In the data rows, 128 means zero.
How far apart are the two rows of each pair, measured in a hidden way? 0 means very close, and 30 very far. Two or three weighted sums of its numbers give each row a place; it is the straight-line distance between the places.
tensor([102, 172, 104, 102, 129, 123, 139, 115, 134, 137, 140, 147, 148, 132, 116, 162, 135])
tensor([133, 156, 198, 186, 164, 152, 76, 136, 179, 145, 107, 148, 173, 90, 96, 135, 134]) >> 24
tensor([127, 169, 170, 162, 173, 139, 95, 116, 170, 159, 119, 164, 166, 108, 87, 150, 150])
tensor([124, 171, 193, 195, 161, 137, 66, 113, 177, 156, 95, 149, 180, 105, 106, 138, 121]) >> 5
tensor([105, 165, 145, 137, 169, 127, 111, 111, 153, 176, 132, 160, 164, 117, 87, 167, 136])
tensor([139, 169, 188, 212, 175, 152, 87, 134, 190, 143, 101, 157, 169, 127, 100, 126, 141]) >> 7
tensor([117, 162, 182, 178, 171, 144, 77, 128, 176, 152, 90, 162, 174, 102, 94, 136, 126])
tensor([104, 179, 151, 143, 158, 133, 102, 110, 162, 174, 114, 160, 163, 120, 94, 157, 138]) >> 15
tensor([122, 152, 118, 109, 130, 111, 125, 131, 143, 150, 129, 151, 137, 142, 124, 175, 128])
tensor([115, 165, 161, 153, 174, 129, 92, 122, 173, 160, 105, 172, 162, 112, 82, 159, 134]) >> 8
tensor([120, 179, 154, 168, 172, 138, 112, 130, 158, 177, 110, 161, 149, 114, 93, 177, 131])
tensor([135, 170, 187, 190, 165, 139, 102, 125, 179, 146, 110, 168, 164, 102, 97, 133, 126]) >> 15
tensor([118, 151, 115, 97, 155, 127, 136, 135, 137, 168, 139, 146, 135, 138, 113, 166, 140])
tensor([142, 163, 185, 179, 181, 139, 89, 132, 169, 169, 107, 156, 181, 101, 73, 140, 133]) >> 12
tensor([136, 89, 95, 96, 85, 125, 151, 143, 85, 96, 153, 95, 92, 153, 169, 90, 119])
tensor([117, 129, 96, 100, 128, 118, 158, 161, 119, 136, 140, 140, 141, 137, 127, 153, 130]) >> 11
tensor([103, 156, 119, 110, 138, 117, 151, 131, 141, 165, 129, 152, 137, 137, 124, 158, 152])
tensor([123, 115, 98, 121, 111, 111, 151, 133, 106, 142, 149, 116, 115, 145, 138, 143, 128]) >> 12
tensor([149, 147, 205, 206, 164, 152, 77, 136, 184, 123, 105, 151, 173, 84, 106, 99, 137])
tensor([173, 66, 100, 109, 77, 117, 153, 127, 82, 71, 134, 70, 73, 156, 179, 66, 108]) >> 17
tensor([157, 146, 199, 210, 156, 156, 83, 137, 165, 130, 109, 141, 178, 96, 99, 110, 134])
tensor([148, 113, 87, 81, 89, 127, 158, 142, 89, 145, 151, 106, 76, 161, 128, 110, 125]) >> 9
tensor([110, 132, 115, 83, 139, 120, 144, 127, 129, 152, 135, 142, 131, 145, 118, 163, 139])
tensor([130, 110, 90, 81, 112, 128, 152, 119, 104, 141, 138, 127, 113, 147, 150, 145, 121]) >> 10
tensor([164, 61, 110, 110, 74, 121, 133, 116, 68, 56, 143, 50, 63, 122, 171, 74, 98])
tensor([110, 173, 157, 152, 180, 131, 102, 114, 162, 154, 116, 172, 169, 101, 98, 162, 136]) >> 3
tensor([84, 158, 113, 103, 140, 117, 142, 110, 141, 166, 121, 150, 144, 139, 115, 180, 129])
tensor([140, 62, 100, 102, 74, 101, 148, 104, 85, 79, 149, 78, 66, 146, 180, 80, 119]) >> 8
tensor([129, 101, 90, 76, 92, 114, 151, 140, 90, 96, 129, 104, 90, 147, 162, 128, 142])
tensor([89, 120, 88, 96, 80, 118, 155, 141, 108, 127, 144, 130, 99, 150, 136, 139, 118]) >> 10
tensor([120, 115, 90, 91, 101, 127, 162, 116, 103, 132, 151, 119, 102, 150, 148, 149, 134])
tensor([129, 123, 90, 103, 98, 117, 152, 135, 106, 129, 142, 119, 105, 140, 146, 165, 120]) >> 6
tensor([122, 134, 95, 85, 117, 114, 150, 126, 114, 145, 135, 134, 116, 145, 137, 147, 143])
tensor([100, 177, 166, 157, 165, 142, 113, 123, 170, 156, 94, 172, 183, 111, 95, 148, 137]) >> 13
tensor([114, 162, 178, 161, 168, 137, 96, 115, 183, 155, 107, 166, 168, 104, 89, 140, 132])
tensor([99, 153, 97, 93, 119, 135, 144, 130, 126, 148, 137, 144, 151, 144, 124, 158, 128]) >> 22
tensor([140, 159, 200, 182, 169, 141, 88, 127, 177, 139, 113, 158, 171, 89, 99, 134, 136])
tensor([141, 163, 198, 201, 177, 157, 82, 123, 184, 140, 106, 159, 175, 95, 88, 117, 120]) >> 10
tensor([114, 171, 173, 168, 174, 132, 84, 139, 167, 157, 115, 174, 145, 106, 84, 151, 140])
tensor([144, 152, 199, 199, 161, 151, 76, 142, 173, 143, 104, 167, 170, 86, 106, 114, 125]) >> 13
tensor([111, 150, 105, 99, 128, 117, 147, 118, 135, 162, 127, 158, 123, 142, 111, 164, 130])
tensor([174, 61, 111, 118, 82, 118, 148, 79, 70, 30, 139, 46, 48, 137, 181, 46, 86]) >> 15
tensor([144, 73, 79, 102, 65, 132, 147, 122, 79, 79, 151, 76, 85, 151, 149, 84, 114])
tensor([111, 175, 177, 164, 168, 143, 96, 123, 161, 142, 121, 165, 159, 97, 87, 162, 129]) >> 23
tensor([112, 106, 88, 78, 106, 123, 154, 132, 101, 116, 143, 110, 106, 147, 141, 135, 139])
tensor([140, 156, 195, 193, 172, 143, 67, 112, 176, 142, 119, 153, 178, 74, 104, 122, 132]) >> 7
tensor([161, 72, 97, 118, 71, 109, 134, 136, 57, 51, 146, 72, 63, 140, 174, 72, 107])
tensor([121, 96, 88, 87, 94, 126, 158, 134, 98, 111, 138, 93, 91, 148, 156, 131, 127]) >> 12
tensor([89, 155, 128, 112, 162, 129, 145, 125, 158, 158, 118, 164, 148, 142, 108, 168, 133])
tensor([137, 98, 77, 86, 89, 128, 153, 152, 95, 90, 153, 106, 93, 133, 158, 115, 135]) >> 10
tensor([115, 142, 104, 98, 134, 125, 142, 134, 123, 155, 151, 133, 123, 139, 137, 177, 133])
tensor([156, 144, 200, 209, 156, 141, 75, 143, 172, 133, 99, 146, 163, 95, 108, 97, 130]) >> 21
tensor([114, 158, 115, 112, 138, 110, 143, 124, 138, 170, 131, 154, 147, 140, 113, 184, 142])
tensor([117, 171, 147, 166, 169, 135, 99, 126, 176, 166, 122, 166, 179, 110, 77, 154, 130]) >> 5
tensor([119, 121, 94, 85, 128, 123, 144, 131, 130, 144, 131, 133, 130, 150, 132, 159, 132])
tensor([129, 108, 83, 87, 99, 147, 150, 131, 98, 116, 137, 104, 92, 139, 157, 126, 129]) >> 6
tensor([161, 67, 100, 103, 67, 127, 140, 121, 76, 81, 150, 65, 67, 140, 177, 68, 107])
tensor([93, 177, 146, 130, 162, 112, 133, 94, 158, 157, 118, 170, 159, 136, 94, 168, 136]) >> 6
tensor([127, 112, 85, 98, 105, 132, 151, 137, 98, 135, 134, 113, 109, 150, 139, 138, 138])
tensor([162, 52, 104, 126, 73, 113, 136, 119, 75, 39, 148, 59, 50, 136, 177, 51, 92]) >> 18
tensor([107, 137, 107, 104, 151, 123, 147, 130, 134, 168, 135, 159, 128, 138, 116, 173, 144])
tensor([176, 61, 105, 118, 66, 112, 150, 113, 70, 48, 148, 42, 79, 152, 187, 60, 95]) >> 13
tensor([138, 83, 94, 94, 73, 129, 153, 136, 85, 94, 154, 93, 94, 136, 169, 97, 130])
tensor([103, 173, 134, 129, 169, 126, 110, 111, 150, 168, 119, 163, 159, 123, 95, 164, 137]) >> 12
tensor([119, 158, 123, 109, 149, 122, 146, 125, 149, 165, 111, 152, 151, 142, 107, 167, 139])
tensor([115, 113, 86, 90, 107, 119, 150, 133, 96, 121, 133, 105, 104, 154, 152, 132, 134]) >> 18
tensor([108, 174, 161, 153, 143, 126, 105, 128, 162, 160, 116, 177, 173, 108, 85, 159, 133])
tensor([148, 72, 93, 96, 87, 118, 150, 138, 78, 93, 145, 75, 73, 159, 175, 83, 116]) >> 20
tensor([150, 140, 199, 210, 153, 160, 76, 154, 189, 135, 97, 161, 176, 84, 94, 104, 136])
tensor([120, 159, 161, 154, 155, 138, 95, 106, 164, 152, 99, 166, 181, 118, 92, 167, 132]) >> 26
tensor([112, 168, 145, 148, 157, 125, 108, 116, 164, 168, 83, 154, 159, 138, 88, 149, 152])
tensor([102, 172, 152, 146, 174, 118, 119, 108, 160, 164, 116, 172, 158, 114, 102, 167, 142]) >> 10
tensor([94, 163, 133, 121, 164, 133, 129, 129, 159, 168, 106, 163, 157, 119, 104, 164, 140])
tensor([115, 104, 89, 86, 94, 120, 149, 135, 68, 119, 142, 108, 103, 159, 145, 128, 130]) >> 16
tensor([168, 64, 106, 116, 76, 112, 144, 127, 75, 45, 143, 55, 74, 139, 177, 60, 93])
tensor([161, 53, 102, 114, 68, 110, 151, 122, 70, 42, 148, 54, 66, 136, 179, 49, 100]) >> 4
tensor([126, 171, 185, 168, 178, 144, 114, 126, 170, 164, 103, 166, 183, 116, 95, 151, 138])
tensor([154, 58, 104, 99, 80, 105, 144, 121, 70, 49, 147, 47, 54, 139, 186, 55, 96]) >> 20
tensor([131, 157, 200, 186, 170, 137, 89, 128, 172, 132, 104, 155, 170, 95, 111, 134, 131])
tensor([121, 124, 90, 89, 104, 126, 152, 140, 108, 145, 138, 131, 119, 150, 135, 138, 130]) >> 18
tensor([131, 158, 189, 208, 172, 146, 84, 140, 174, 149, 109, 162, 173, 97, 88, 119, 129])
tensor([154, 142, 213, 210, 150, 148, 61, 143, 177, 137, 101, 144, 173, 81, 109, 108, 135]) >> 10
tensor([98, 156, 119, 112, 141, 134, 122, 111, 146, 164, 123, 140, 134, 120, 112, 163, 134])
tensor([101, 170, 152, 136, 195, 142, 115, 124, 157, 171, 103, 171, 164, 112, 89, 177, 138]) >> 10
tensor([113, 117, 91, 96, 93, 134, 158, 135, 105, 139, 144, 113, 122, 156, 145, 133, 140])
tensor([157, 59, 95, 105, 69, 127, 147, 125, 66, 63, 152, 71, 72, 136, 177, 55, 102]) >> 15
tensor([141, 144, 200, 204, 155, 157, 78, 136, 174, 133, 108, 143, 190, 94, 116, 103, 130])
tensor([99, 161, 124, 114, 159, 127, 143, 129, 147, 160, 126, 166, 148, 136, 102, 174, 130]) >> 1
tensor([114, 122, 82, 94, 108, 123, 162, 141, 110, 132, 138, 124, 112, 154, 140, 148, 116])
tensor([169, 60, 106, 109, 54, 118, 145, 111, 73, 37, 147, 47, 66, 134, 189, 49, 98]) >> 6
tensor([127, 172, 183, 183, 148, 146, 90, 125, 178, 144, 104, 169, 169, 99, 96, 138, 108])
tensor([160, 52, 103, 113, 68, 108, 157, 104, 73, 52, 146, 52, 63, 139, 186, 48, 95]) >> 13
tensor([107, 145, 94, 88, 130, 123, 134, 129, 117, 155, 129, 145, 130, 120, 119, 163, 136])
tensor([140, 85, 89, 97, 91, 124, 156, 137, 90, 104, 147, 106, 88, 156, 164, 123, 135]) >> 4
tensor([130, 123, 89, 88, 114, 122, 156, 128, 108, 137, 137, 138, 116, 149, 137, 145, 141])
tensor([106, 163, 123, 122, 161, 125, 131, 123, 153, 172, 116, 168, 144, 113, 108, 173, 137]) >> 9
tensor([121, 103, 79, 74, 103, 113, 151, 131, 112, 128, 149, 114, 99, 139, 137, 138, 127])
tensor([165, 75, 87, 105, 71, 117, 143, 125, 81, 78, 124, 72, 75, 149, 178, 96, 117]) >> 13
tensor([105, 170, 163, 162, 166, 157, 112, 123, 164, 168, 102, 174, 162, 100, 104, 161, 166])
tensor([124, 108, 82, 83, 109, 123, 154, 153, 107, 141, 145, 117, 120, 141, 140, 138, 128]) >> 3
tensor([111, 163, 115, 103, 138, 123, 138, 121, 135, 157, 120, 164, 150, 129, 108, 176, 137])
tensor([115, 130, 101, 93, 124, 133, 153, 116, 122, 139, 129, 140, 117, 137, 131, 159, 128]) >> 2
tensor([114, 170, 168, 177, 174, 131, 95, 124, 165, 159, 89, 127, 159, 96, 94, 143, 125])
tensor([94, 162, 123, 112, 159, 113, 135, 120, 153, 166, 112, 156, 145, 140, 95, 175, 129]) >> 6
tensor([157, 61, 90, 110, 72, 130, 152, 128, 57, 68, 180, 58, 75, 150, 183, 78, 114])
tensor([139, 150, 179, 193, 170, 150, 85, 133, 172, 135, 122, 150, 146, 86, 114, 113, 129]) >> 22
tensor([98, 163, 126, 110, 172, 122, 130, 120, 145, 154, 121, 163, 146, 131, 117, 228, 141])
tensor([100, 160, 113, 106, 149, 122, 154, 124, 138, 159, 129, 155, 144, 141, 110, 174, 133]) >> 25
tensor([170, 57, 109, 122, 66, 113, 144, 105, 66, 45, 141, 61, 60, 147, 182, 43, 96])
tensor([161, 74, 97, 92, 67, 132, 159, 127, 86, 85, 145, 74, 81, 157, 176, 71, 128]) >> 12
tensor([148, 141, 207, 188, 177, 160, 65, 122, 179, 147, 115, 152, 171, 104, 96, 104, 140])
tensor([110, 158, 189, 193, 176, 145, 88, 134, 180, 145, 104, 154, 167, 94, 88, 129, 127]) >> 11
tensor([166, 73, 96, 114, 73, 104, 150, 136, 68, 53, 147, 66, 74, 147, 181, 68, 105])
tensor([121, 175, 185, 177, 174, 156, 95, 140, 179, 153, 96, 167, 174, 102, 93, 164, 130]) >> 15
tensor([186, 61, 114, 120, 76, 113, 141, 109, 67, 42, 140, 45, 65, 124, 180, 11, 94])
tensor([131, 154, 190, 184, 173, 142, 88, 131, 179, 147, 101, 154, 177, 105, 107, 126, 133]) >> 9
tensor([102, 164, 113, 118, 159, 117, 122, 115, 140, 159, 113, 158, 149, 127, 106, 160, 126])
tensor([173, 54, 98, 119, 74, 104, 150, 99, 68, 43, 143, 52, 67, 138, 183, 47, 95]) >> 2
tensor([103, 163, 118, 110, 148, 122, 136, 125, 137, 178, 123, 141, 140, 137, 97, 174, 133])
tensor([118, 121, 96, 98, 115, 126, 147, 130, 123, 149, 137, 134, 118, 155, 129, 160, 141]) >> 10
tensor([163, 69, 109, 95, 74, 123, 135, 126, 74, 64, 155, 60, 64, 139, 169, 72, 109])
tensor([105, 175, 150, 137, 167, 130, 124, 106, 164, 165, 104, 167, 166, 108, 86, 175, 131]) >> 15
tensor([160, 60, 96, 108, 62, 125, 137, 118, 67, 51, 138, 53, 77, 138, 179, 49, 122])
tensor([101, 150, 104, 102, 129, 120, 131, 135, 123, 181, 140, 152, 134, 134, 116, 158, 143]) >> 11
tensor([110, 168, 107, 91, 148, 107, 137, 128, 137, 166, 132, 153, 142, 136, 118, 167, 147])
tensor([103, 168, 132, 141, 171, 127, 113, 120, 156, 165, 108, 164, 140, 128, 101, 174, 139]) >> 11
tensor([110, 140, 100, 104, 135, 124, 139, 125, 119, 154, 141, 135, 124, 141, 144, 157, 129])
tensor([135, 117, 87, 88, 103, 120, 153, 132, 106, 120, 143, 102, 109, 148, 137, 142, 134]) >> 5
tensor([104, 141, 109, 101, 129, 122, 146, 128, 127, 155, 129, 159, 131, 141, 116, 166, 142])
tensor([122, 158, 187, 187, 172, 148, 97, 117, 170, 154, 100, 163, 172, 93, 80, 142, 126]) >> 10
tensor([104, 175, 149, 145, 174, 120, 136, 112, 168, 159, 103, 146, 173, 121, 93, 167, 128])
tensor([132, 77, 87, 90, 92, 103, 156, 132, 89, 103, 135, 92, 95, 147, 167, 109, 132]) >> 15
tensor([172, 61, 115, 114, 66, 111, 145, 119, 72, 46, 166, 55, 60, 116, 184, 42, 102])
tensor([124, 96, 90, 90, 86, 114, 161, 132, 103, 110, 148, 110, 95, 147, 148, 128, 129]) >> 5
tensor([96, 173, 145, 136, 172, 127, 122, 111, 154, 167, 108, 158, 150, 122, 100, 173, 137])
tensor([103, 158, 158, 144, 172, 129, 104, 106, 151, 154, 115, 171, 167, 121, 85, 176, 132]) >> 14
tensor([106, 165, 176, 179, 169, 149, 91, 116, 174, 155, 100, 168, 171, 97, 96, 145, 138])
tensor([134, 103, 83, 93, 88, 126, 162, 142, 90, 115, 148, 110, 79, 147, 153, 118, 142]) >> 9
tensor([144, 163, 190, 203, 167, 166, 87, 149, 176, 138, 103, 169, 179, 98, 95, 118, 140])
tensor([102, 160, 150, 141, 180, 128, 121, 126, 160, 176, 131, 152, 180, 122, 101, 178, 137]) >> 10
tensor([166, 51, 124, 116, 67, 114, 146, 133, 56, 51, 143, 61, 63, 142, 191, 54, 93])
tensor([102, 169, 135, 129, 159, 110, 135, 110, 160, 163, 109, 163, 174, 120, 106, 166, 136]) >> 15
tensor([160, 91, 93, 108, 68, 125, 153, 136, 78, 78, 146, 76, 77, 145, 166, 82, 128])
tensor([114, 112, 87, 91, 102, 142, 157, 139, 98, 133, 143, 128, 92, 145, 146, 138, 135]) >> 8
tensor([109, 166, 135, 130, 159, 122, 122, 120, 153, 168, 100, 168, 151, 125, 108, 178, 134])
tensor([158, 61, 98, 129, 68, 124, 163, 120, 65, 62, 148, 57, 67, 144, 188, 59, 105]) >> 14
tensor([151, 162, 192, 192, 192, 139, 87, 124, 182, 142, 109, 164, 172, 92, 96, 128, 130])
tensor([126, 108, 85, 83, 100, 121, 166, 143, 93, 125, 132, 109, 109, 150, 151, 124, 135]) >> 12
tensor([143, 66, 90, 89, 70, 119, 147, 136, 80, 87, 147, 98, 70, 146, 172, 93, 120])
tensor([95, 143, 84, 88, 98, 116, 151, 122, 116, 138, 137, 125, 121, 144, 133, 152, 137]) >> 20
tensor([112, 149, 109, 88, 126, 117, 136, 132, 123, 166, 131, 141, 131, 124, 124, 162, 130])
tensor([152, 147, 204, 206, 165, 169, 75, 128, 178, 136, 102, 138, 188, 92, 105, 99, 158]) >> 9
tensor([124, 157, 188, 189, 164, 152, 88, 124, 175, 148, 103, 161, 162, 95, 88, 139, 136])
tensor([131, 165, 177, 186, 175, 123, 81, 122, 175, 152, 109, 162, 176, 113, 95, 143, 134]) >> 16
tensor([171, 52, 104, 116, 62, 103, 139, 114, 70, 43, 149, 39, 75, 131, 173, 39, 98])
tensor([152, 75, 81, 101, 79, 123, 140, 135, 79, 86, 166, 75, 76, 147, 132, 89, 116]) >> 9
tensor([102, 143, 118, 109, 139, 126, 132, 124, 134, 164, 135, 155, 134, 134, 111, 165, 140])
tensor([123, 166, 180, 173, 177, 133, 95, 119, 178, 146, 123, 168, 176, 83, 84, 143, 131]) >> 13
tensor([130, 161, 187, 195, 184, 147, 81, 132, 154, 129, 102, 155, 167, 98, 97, 129, 129])
tensor([105, 124, 101, 88, 112, 114, 145, 143, 127, 142, 146, 130, 90, 152, 129, 147, 135]) >> 7
tensor([109, 130, 99, 93, 132, 121, 151, 131, 121, 146, 139, 134, 121, 140, 134, 153, 136])
tensor([105, 164, 116, 113, 145, 131, 150, 127, 142, 158, 126, 165, 134, 139, 103, 175, 124]) >> 7
tensor([139, 160, 187, 193, 162, 161, 82, 134, 185, 148, 103, 153, 175, 96, 94, 132, 135])
tensor([106, 164, 155, 135, 178, 133, 109, 126, 164, 169, 122, 156, 166, 116, 97, 161, 136]) >> 3
tensor([104, 172, 146, 136, 160, 126, 123, 125, 164, 162, 106, 167, 160, 115, 89, 161, 134])
tensor([117, 112, 90, 94, 114, 119, 175, 138, 118, 136, 140, 126, 129, 159, 145, 142, 126]) >> 13
tensor([100, 142, 97, 100, 134, 121, 152, 132, 138, 158, 145, 137, 127, 128, 123, 163, 138])
tensor([136, 125, 92, 91, 108, 132, 151, 126, 109, 137, 149, 116, 116, 145, 146, 151, 135]) >> 13
tensor([166, 66, 96, 118, 78, 114, 148, 129, 69, 53, 152, 36, 81, 141, 189, 56, 94])
tensor([107, 122, 100, 98, 130, 121, 148, 129, 122, 143, 143, 133, 132, 142, 127, 149, 141]) >> 10
tensor([144, 89, 89, 92, 74, 117, 156, 155, 89, 91, 155, 96, 80, 145, 172, 95, 121])
tensor([124, 114, 89, 88, 106, 118, 152, 136, 106, 130, 146, 114, 109, 144, 144, 145, 142]) >> 11
tensor([115, 116, 85, 92, 117, 120, 147, 148, 115, 133, 141, 127, 113, 136, 141, 139, 130])
tensor([105, 167, 128, 126, 163, 129, 130, 108, 146, 157, 117, 166, 145, 129, 103, 171, 125]) >> 4
tensor([130, 100, 88, 96, 82, 119, 153, 149, 97, 110, 133, 105, 95, 168, 152, 127, 132])
tensor([145, 87, 87, 91, 82, 118, 150, 135, 79, 88, 157, 73, 82, 152, 173, 93, 128]) >> 8
tensor([147, 142, 201, 199, 169, 153, 74, 136, 187, 137, 97, 151, 171, 98, 109, 106, 127])
tensor([138, 132, 210, 216, 152, 158, 76, 139, 186, 105, 101, 138, 163, 92, 106, 109, 138]) >> 6
